which system made each run:
In the rows, 128 means zero.
X, trace 1 (6 x 32):
[[115 135  90  87 142 105 118  87 176 176  72 133 104 154  55 108 149 144
  168 118 142 152  96  80 121 180 101 125 121 126 123  98]
 [134 134  87  50 141 112 142  86 169 197  99 132 159 150  62 119 109 120
  140 134  98 173  90 121 106 158 133 161 136 127 120 133]
 [135 131 115  61 145 134 156 111 140 190 145 138 191 149 109 128  80  83
  111 138  67 161 114 189 112 120 162 182 149 123 126 167]
 [142 119 148 104 133 155 161 155 105 144 172 131 191 123 171 143  83  84
   83 152  80 131 147 207 118  90 166 174 156 140 136 182]
 [130 120 178 166 117 157 139 177  83  90 170 120 155 115 204 148 125 105
   84 141 122  99 171 179 129  83 144 133 140 142 145 161]
 [121 123 178 192 113 152 118 174  80  57 153 120 103 118 189 137 158 149
  105 116 160  81 173 122 141  92 113  93 126 131 146 129]]
G, trace 2 (6 x 32):
[[146 156 172  91 170 162 116 107 176 161  87 136 104 176  55 111 147 135
  132 112 131 126 131 141  97 154 125 141 141 110 156 144]
 [127 154 204 117 161 174 105 142 154 138  99 148  97 173  84 123 171 126
  115 103 136 121 147 155  95 122 111 120 146 108 165 145]
 [104 139 211 131 135 173 107 175 133 115 109 145  95 161 120 129 181 106
  101 107 125 124 162 143 104 101  93  94 150 124 169 136]
 [ 75 120 181 146 100 153 118 188  99  81 125 138 109 138 164 142 165 113
  110 107 127 128 168 121 112  93  88  81 150 131 157 122]
 [ 71 104 136 158  76 114 128 171  88  69 137 128 120 122 192 147 140 127
  129 127 123 126 159  96 140  91  99  78 146 136 139 102]
 [ 97  93  93 157  68  87 135 138  88  60 143 108 129 108 180 143 108 146
  142 133 130 127 142  78 153 122 112  94 129 137 105  90]]
U, trace 3 (6 x 32):
[[115 134 169 104 132 154 168 130 106 131 132 127 161 176 163 140  90 126
  117 121 105  96 200 191 119 108 145 138 188 121 147 164]
 [119 130 163 124 173 156 175 136 101 161 144 124 142 160 179 125 113 144
  118 123 155  71 198 183 122 120 135 143 161 136 145 158]
 [138 130 149 153 191 145 163 133 112 176 147 134 125 128 178 118 143 160
  128 128 194  72 157 157 127 126 117 144 126 168 136 155]
 [143 130 117 168 192 130 144 118 129 176 149 138  98 104 154 112 171 151
  142 131 221  85 110 121 135 131  98 132  91 175 132 126]
 [148 130  96 162 161 116 120 110 138 155 128 140 101  80 124 114 182 138
  144 137 201 120  67  91 139 140 108 136  65 163 114 112]
 [141 120  89 144 128 100 101 115 153 128 125 140 100  85  88 114 163 126
  137 146 151 163  48  75 135 146 115 133  73 142 110 104]]
G, trace 4 (6 x 32):
[[151 148 149 104 203 152 167 101 144 199 122 131 125 169 110 118 123 147
  125 128 158  88 154 175 115 147 135 155 144 132 138 164]
 [123 149 182  94 182 174 154 131 132 180 123 140 146 183 123 115 130 129
  115 115 131 101 171 186  96 117 124 147 162 136 157 164]
 [ 91 135 193 100 143 169 142 158 124 155 120 146 149 180 138 130 133 106
  106 113 106 130 181 176 100  98 117 119 170 129 166 156]
 [ 68 122 181  99  96 149 132 168 112 110 121 141 155 173 146 141 127 102
  107 111  82 148 181 149 108  97 106 100 182 122 156 136]
 [ 76 108 135 116  55 118 121 170 112  64 120 127 145 152 153 151 114 117
  114 114  69 160 165 115 124 103 113  82 167 109 137 111]
 [ 99 105 102 129  45  94 117 137 109  57 115 115 129 123 140 142 102 134
  133 124  86 158 136  81 150 124 132  93 150 102 114  92]]
X, trace 5 (6 x 32):
[[117 121 118 169 100 110  90 119 135  72 101 125  65 110 109 126 176 156
  150 113 169 130 101  50 141 136  87  88  96 128 121  76]
 [134 131  84 121 126  95  96  89 172 129  84 126  85 125  55 106 154 153
  159 130 155 152  69  62 136 171 111 119  99 118 114  85]
 [154 137  79  83 153 105 122  79 180 186  96 136 139 131  47 112 123 128
  151 138 121 160  77 109 121 169 138 169 110 117 105 125]
 [161 140 106  73 155 137 150  90 157 206 126 134 172 132  85 115  85 104
  122 147  97 148  96 171 105 150 169 193 133 128 120 167]
 [148 135 137 100 163 158 166 130 125 175 170 132 194 124 148 136  84  99
   92 145  99 127 137 214 106 108 166 186 145 134 127 191]
 [132 128 174 140 143 158 161 169  90 136 175 135 164 130 196 146 106 113
   91 134 117  94 172 201 123  83 146 153 148 142 148 177]]
U, trace 6 (6 x 32):
[[ 87 102  80 136  96  96 152 145 102 144 157 136 151  95 185 137 117 108
  131 150 126 151  91 104 147 113 106 127 121 171 103 117]
 [ 74  97  74 117  94  88 149 140 109 151 144 138 160 109 171 131 124 108
  146 136 132 163  97  92 139 113  87 113 120 173 113 108]
 [ 62 104  94 100 107  91 143 142 122 164 120 142 156 136 145 130 136 108
  152 122 124 170 103  84 129 118  82  97 141 161 121 103]
 [ 60 114 103  92 111 103 136 135 136 164 107 145 139 161 132 127 140 113
  150 106 119 164 123  90 119 130  74  96 147 150 138 100]
 [ 76 130 135  81 117 121 133 133 148 164  92 149 138 177 109 127 147 115
  145 103 115 163 142  98 106 132  83  94 164 132 137 104]
 [ 86 131 151  80 129 138 125 129 145 158  80 146 125 193  95 121 145 124
  138  94 113 148 150 120 104 141  92 102 169 126 147 118]]

runs to name:
trace 7 (6 x 32):
[[136 147 204 148 146 164  93 148 135  82 111 134  89 162 104 122 167 138
  108 106 142 106 167 139 114 119 123 107 142 108 166 135]
 [129 137 197 167 130 163 111 174 114  74 133 130 105 134 151 140 171 126
   90 120 144 103 165 140 124  97 115 104 133 124 161 137]
 [110 121 178 179 107 142 123 177  94  71 151 126 109 120 179 138 154 121
  102 122 145 109 162 129 126  86 111  95 125 142 147 125]
 [ 99 105 127 168  93 118 137 172  74  76 161 128 138 104 206 141 128 128
  118 137 140 119 147 114 143  92 121  96 134 148 123 119]
 [105  93  81 159  85  95 159 146  83  98 158 114 152  93 204 145  98 138
  137 143 135 122 138 108 155 117 124 114 126 148  99 107]
 [129 106  58 133  93  73 158 105 107 115 141 103 159  90 171 133  74 150
  155 157 121 127 123 102 157 144 148 147 123 142  86 112]]
	G
trace 8 (6 x 32):
[[111 108  84 170 115  92 152 132  92 133 152 126 138  83 195 129 123 129
  135 144 168 119 112  93 153 115 109 126 100 173  96 116]
 [ 96 100  77 144 115  87 151 122 107 142 136 130 124  91 171 126 139 143
  160 135 169 133  92  69 151 122  98 112 101 170 100 101]
 [ 89  97  65 122  97  73 133 114 130 146 114 133 132 114 130 120 134 129
  158 126 143 157  89  64 147 136  93 106 108 155 102  85]
 [ 89 107  75 103  93  82 120 117 142 141  98 141 131 133 104 124 123 121
  163 120 119 177  96  69 131 143  95 107 128 138 120  91]
 [ 93 118 101  81  99 100 115 116 153 143  90 138 143 150  83 126 123 112
  151 111  87 183 104  88 118 140 105 109 149 116 127  93]
 [ 93 125 128  64 105 117 121 120 156 133  90 132 144 180  82 133 115 118
  141 107  69 169 137 116 110 140 118 117 173 105 140 115]]
	U
trace 9 (6 x 32):
[[142 117  89 153 141 106 112 109 150 153 119 138  94  87 100 110 168 140
  142 137 184 133  61  76 145 147 102 128  69 157 111  98]
 [137 111  87 132 110  97  95 114 159 122 110 136 109  89  78 125 156 119
  137 139 126 166  61  71 132 141 116 135  87 128 109  97]
 [137 120 107 112  85 100  91 123 152  96 105 130 132 111  68 134 120  98
  129 136  78 190  75  84 128 135 137 128 117 104 117 102]
 [123 121 129  94  69 109 108 131 141  82 119 128 150 140  88 140  93 104
  107 133  47 189 120 117 126 124 149 124 148  86 122 115]
 [114 125 146  93  78 133 135 142 116  84 114 118 159 161 118 147  78 104
  107 126  46 157 165 162 119 114 157 121 179  91 131 145]
 [110 132 172  96 113 152 153 145 104 111 127 115 163 171 161 141  85 117
  108 127  80 111 198 178 116 108 144 124 184 115 138 155]]
	U
trace 10 (6 x 32):
[[214 159 147 133 182 157 105  90 167 136 133 119 105 114  64 112 130 139
  118 131 144 101 108 159 113 153 180 188 107 102 138 153]
 [179 158 186 133 195 180 108 138 150 157 144 145 117 115  96 119 163 103
   91 135 151 109 110 179 102 115 141 167 110 128 157 178]
 [115 125 201 131 165 181 124 183 119 163 146 162 131 130 148 129 182  80
   83 122 143 130 127 174  97  77  96 130 124 162 168 172]
 [ 58 104 168 126 113 143 144 202  95 144 145 154 146 136 185 137 169  90
  104 115 121 153 141 135 114  71  71  94 148 169 154 129]
 [ 43  89 113 119  68 101 142 166  94 122 126 137 148 140 191 138 130 114
  137 119 106 154 146  90 135  99  79  70 158 158 120  92]
 [ 78  97  65 114  61  68 149 115 108 101 115 116 135 136 157 136  90 158
  166 130 109 151 138  68 151 142 111  91 149 131  97  83]]
	G
trace 11 (6 x 32):
[[171 131  93 157 159 112 106  95 142 141 129 129  95  79 105 103 160 150
  143 144 179 115  81  99 141 151 131 146  75 141 109 114]
 [161 141 118 149 191 139 130 102 144 177 133 134 103 100 112 107 162 148
  141 129 199 101  92 124 126 146 123 152  83 155 126 136]
 [137 140 139 133 210 156 145 124 137 200 129 142 115 130 139 112 165 134
  132 127 196  91 118 147 111 128 108 147 112 166 142 148]
 [ 99 133 156 110 190 160 157 138 123 204 130 149 139 159 157 112 163 129
  121 116 176 102 147 162 106 113  97 132 137 173 156 157]
 [ 68 123 155 103 154 143 166 154 112 183 123 146 155 173 167 120 141 122
  124 105 138 118 172 150 102 105  86 103 173 161 147 139]
 [ 53 117 139  90 100 121 163 151 102 143 117 131 151 182 167 137 113 126
  133 105 102 135 180 136 119 111  92  90 189 140 136 123]]
	G
trace 12 (6 x 32):
[[103 108  86 100  68  88 117 124 135 104 115 126 153 128  98 141  96 109
  136 133  68 195 102  88 133 127 128 118 143 116 109  99]
 [ 94 112 110  75  70 108 129 136 126 111 108 127 170 159 113 141  83 112
  128 120  53 179 145 120 115 126 137 121 175 100 121 117]
 [ 88 121 144  76  94 130 147 135 119 128 117 129 172 182 136 140  90 117
  127 113  65 151 178 159 115 119 136 120 195 104 130 135]
 [ 94 130 164  89 130 153 160 125 114 145 121 123 157 190 149 131  95 130
  118 108 105 110 198 171 105 120 135 120 191 121 144 146]
 [109 145 167 109 173 162 172 136 109 164 131 133 138 178 169 126 118 144
  123 112 152  76 196 170 110 124 120 125 171 148 147 158]
 [131 143 155 136 199 156 165 123 120 181 135 131 116 147 163 113 151 149
  133 118 192  68 165 159 116 129 110 133 133 155 143 152]]
	U
trace 13 (6 x 32):
[[ 68  98 133 111  87 133 160 173  85 115 143 122 168 138 200 147 101 103
  109 129  93 140 176 152 127  88 124 112 164 149 135 146]
 [ 80 101 145 155  74 128 127 181  82  70 154 128 137 115 196 151 128 109
  103 126 114 135 149 122 135  80 115  88 140 146 139 122]
 [105 108 136 183  77 118  92 173  96  52 141 130  99  93 167 136 158 120
  123 131 135 137 117  73 146 101 101  85 110 135 135  99]
 [131 124 118 173  93 105  85 131 138  64 116 124  81  91 108 127 174 132
  139 127 156 143  88  57 144 132 112  94  87 119 122  92]
 [154 129 102 146 132 111  89 102 163 115 100 128  81 105  66 117 159 146
  151 129 156 147  68  70 133 157 113 122  85 117 115  91]
 [173 147  98  99 161 115 106  74 180 167 100 134 111 121  46  95 133 136
  151 139 140 144  73 105 125 172 140 161  96 120 118 112]]
	X
trace 14 (6 x 32):
[[ 95 127 171 172 129 134 118 151 102  81 116 132  75 153 173 122 173 175
  137 103 190  80 180  95 134 119  87  71 136 136 153 100]
 [ 87 123 129 143 108 103 116 114 129 104  79 123  66 159 115 116 172 174
  164  98 165 111 141  52 136 149  72  67 135 126 134  77]
 [ 95 129  84  96 106  87 112  92 165 137  79 134  98 150  73 118 138 145
  161 114 129 163 105  53 129 161  95 100 128 118 120  73]
 [120 124  73  66 117  97 121  85 168 164 103 131 145 134  65 122 104 120
  157 128  89 186  77 101 125 158 133 146 128 119 110 112]
 [143 129  91  68 123 116 146  99 150 174 142 138 180 121  88 132  82  83
  111 152  66 181  80 154 118 131 166 182 130 122 110 163]
 [168 127 135 108 138 148 158 140 117 147 175 133 186  95 144 141  81  76
   82 150  80 145 119 203 111 100 183 189 133 130 116 181]]
	X
trace 15 (6 x 32):
[[ 98 116 125 149 167 128 147 129 131 181 125 155  91 136 155 117 175 147
  153 124 205 107 114  96 124 131  70  98 105 180 143 117]
 [107 131 109 143 157 117 121 117 139 167 106 148  85 119 115 112 189 137
  156 118 194 123  89  77 129 144  73 111  96 165 131 107]
 [127 128 110 133 129 105 104 116 162 134 103 147  87 113  78 116 178 129
  144 121 151 157  76  69 126 147  94 112  96 132 120  99]
 [137 128 119 112 103 113  87 109 168 108  88 138  92 123  56 124 147 114
  137 126 106 175  79  78 129 141 120 123 107 107 124 106]
 [133 135 139 106  85 118  86 117 159  81  99 128 126 133  54 131 123 109
  117 124  70 176 104 109 117 135 141 128 134  81 130 116]
 [136 134 154  99  80 141 104 133 139  67 119 125 142 150  93 137  99 107
   99 126  45 163 150 147 115 122 159 132 159  77 130 136]]
	U
trace 16 (6 x 32):
[[ 61  87  90 135  60  77 143 154  86  93 133 122 151 134 185 141 119 133
  149 131 118 151 140  74 147 108  94  71 145 150 106  90]
 [104 108  52 128  70  65 145  96 112  89 118 106 128 114 138 137  88 161
  167 138 122 134 126  74 155 155 139 113 128 121  85  87]
 [173 132  66 125 121  80 128  65 135 109 115  97 114 119  98 123  81 179
  166 149 127 114 124  98 162 186 164 146 116 104  83 111]
 [210 150 112 136 166 127 124  65 157 130 126 110 116 120  64 116 103 164
  136 147 144  97 110 139 137 176 175 185 102  99 112 143]
 [198 165 168 133 200 164 115 106 163 155 135 133 122 130  81 109 144 122
  116 132 160  99 109 178 108 140 152 179 108 119 147 174]
 [146 148 196 125 183 186 122 158 139 165 140 154 123 138 123 123 172  88
   86 122 149 118 124 180  96 106 119 152 118 142 165 180]]
	G
trace 17 (6 x 32):
[[192 142  75 131 138  95 127  65 148 113 109  97 112 121  73 115  82 177
  155 151 127 108 121 111 148 181 180 162 117  97  94 118]
 [216 166 135 132 184 141 118  81 160 135 132 115 109 115  68 116 119 147
  126 141 147 102 110 153 126 161 178 192  99 103 129 154]
 [191 160 181 138 198 181 116 122 157 157 135 140 105 115  88 115 155 109
   98 133 152 104 112 182 104 130 148 176  98 126 154 169]
 [128 137 196 136 177 185 116 174 133 160 144 162 132 132 140 127 179  89
   86 123 147 116 134 176  97  79 106 138 126 154 175 167]
 [ 62 116 171 123 125 154 132 195 103 146 139 166 146 143 183 136 175  80
  102 117 129 146 144 142 105  69  78  96 147 161 163 142]
 [ 43  90 124 120  70 109 145 178  96 128 127 142 150 142 191 141 141 109
  131 116 108 158 143  99 131  88  79  68 156 159 139  98]]
	G
trace 18 (6 x 32):
[[102 122 155  96 132 143 177 150  96 147 151 129 180 156 182 132  85 115
  111 130  96 115 188 196 114 100 139 140 176 135 144 165]
 [ 87 110 167 136  92 145 159 182  79  96 155 126 149 142 202 142 112 113
  107 125 111 117 190 164 124  85 122 105 162 137 135 148]
 [ 84 109 153 168  82 123 123 175  86  48 132 122 110 132 194 141 145 135
  121 116 133 114 170 100 139  93 102  73 141 135 134 111]
 [ 99 112 129 176  75 109  96 142 114  56 115 127  75 115 149 133 169 151
  137 115 152 131 124  58 150 121  96  67 110 127 127  79]
 [123 121  97 145  99 100  86 108 145  86  93 134  77 107  84 119 160 147
  157 130 150 152  90  48 142 153  98  97 103 115 114  71]
 [147 129  78 108 118 101  99  83 171 144  94 135 108 115  49 110 135 135
  152 140 132 169  65  77 132 169 125 142 102 114 108 100]]
	X
trace 19 (6 x 32):
[[127 142 210 130 168 187 123 174 129 156 141 158 133 134 134 125 184  81
   86 117 141 132 127 181 101  84 107 138 128 159 168 172]
 [ 64 110 173 122 115 154 131 192 103 142 137 157 144 143 178 131 164  82
  108 116 133 143 143 137 108  76  85 102 151 164 162 136]
 [ 43  99 121 119  71 103 143 175  95 118 129 141 143 138 188 137 134 111
  128 118 112 158 144 103 133  92  79  69 157 153 131 102]
 [ 71  93  70 118  58  73 144 130 106  94 117 113 141 131 158 133  94 146
  164 123 107 154 139  72 144 128 109  88 149 133 100  81]
 [135 122  52 127  85  75 136  77 127  96 109  94 126 128 111 132  72 172
  165 139 117 129 121  79 156 169 150 126 130 101  84  87]
 [188 146  83 129 137 100 119  65 152 111 116 100 107 117  78 118  88 176
  153 147 138 105 117 118 145 182 180 162 115  90 100 124]]
	G
